Named moves, each a turn or a mirror, and the order they were made in; the first pair answered:
move J21:
[188 34 -58 168 100 155 112 -95]  ->  [145 87 -118 129 70 228 -32 -117]
[-91 256 -62 393 129 -131 -102 44]  ->  [-84 234 -75 423 160 -147 -123 51]
[80 -72 45 108 18 6 -10 26]  ->  [49 -35 9 93 -26 95 -90 -6]
move J293:
[119 -448 119 -142 -31 155 -244 -140]  ->  [135 -440 283 148 115 -11 170 -83]
[-36 33 42 -28 -10 37 258 38]  ->  [-122 122 -85 139 52 -129 -26 -22]
[73 -160 220 154 44 -123 178 -26]  ->  [-24 -45 71 134 26 -183 -300 -107]
[15 66 64 -66 -313 290 -365 -23]  ->  [122 -37 325 66 -218 314 314 67]
move J616:
[-26 173 293 237 -267 35 -12 128]  ->  [207 4 87 281 15 -336 -193 181]
[217 -127 25 103 95 148 399 6]  ->  [-52 80 180 201 -6 44 411 55]
[-122 250 15 73 -118 34 -70 41]  ->  [50 88 -168 107 43 -211 -176 51]
[-94 -14 -198 -140 -21 -28 -100 126]  ->  [-37 -60 -180 -213 -46 99 -53 79]

Each pair is 2 to 4 moves apart.
[-20 -31 511 484 -143 169 515 -32]  ->  [23 -112 526 368 -184 247 546 -30] => J293, J293, J293
[171 -131 200 171 201 -182 265 -11]  ->  [-202 101 364 4 -80 -50 213 15] => J293, J293, J616, J293
[473 -503 -132 -257 308 -125 126 18]  ->  [-172 48 406 -36 -133 146 641 33] => J21, J293, J616
[117 -198 -63 -114 110 -183 -331 -55]  ->  [71 -170 83 257 147 -260 -68 -108] => J616, J21, J293
[79 -38 -208 313 103 9 -275 -257]  ->  [-84 -201 -143 -463 -4 1 -186 -67] => J293, J616, J616, J293
[184 53 -313 -109 -114 -191 -174 35]  ->  [294 75 -238 224 -133 63 -45 -87] => J616, J293, J293, J616
[291 36 -327 -14 260 4 -144 -117]  ->  [-156 408 -121 88 25 -98 -215 -79] => J616, J21, J616, J293
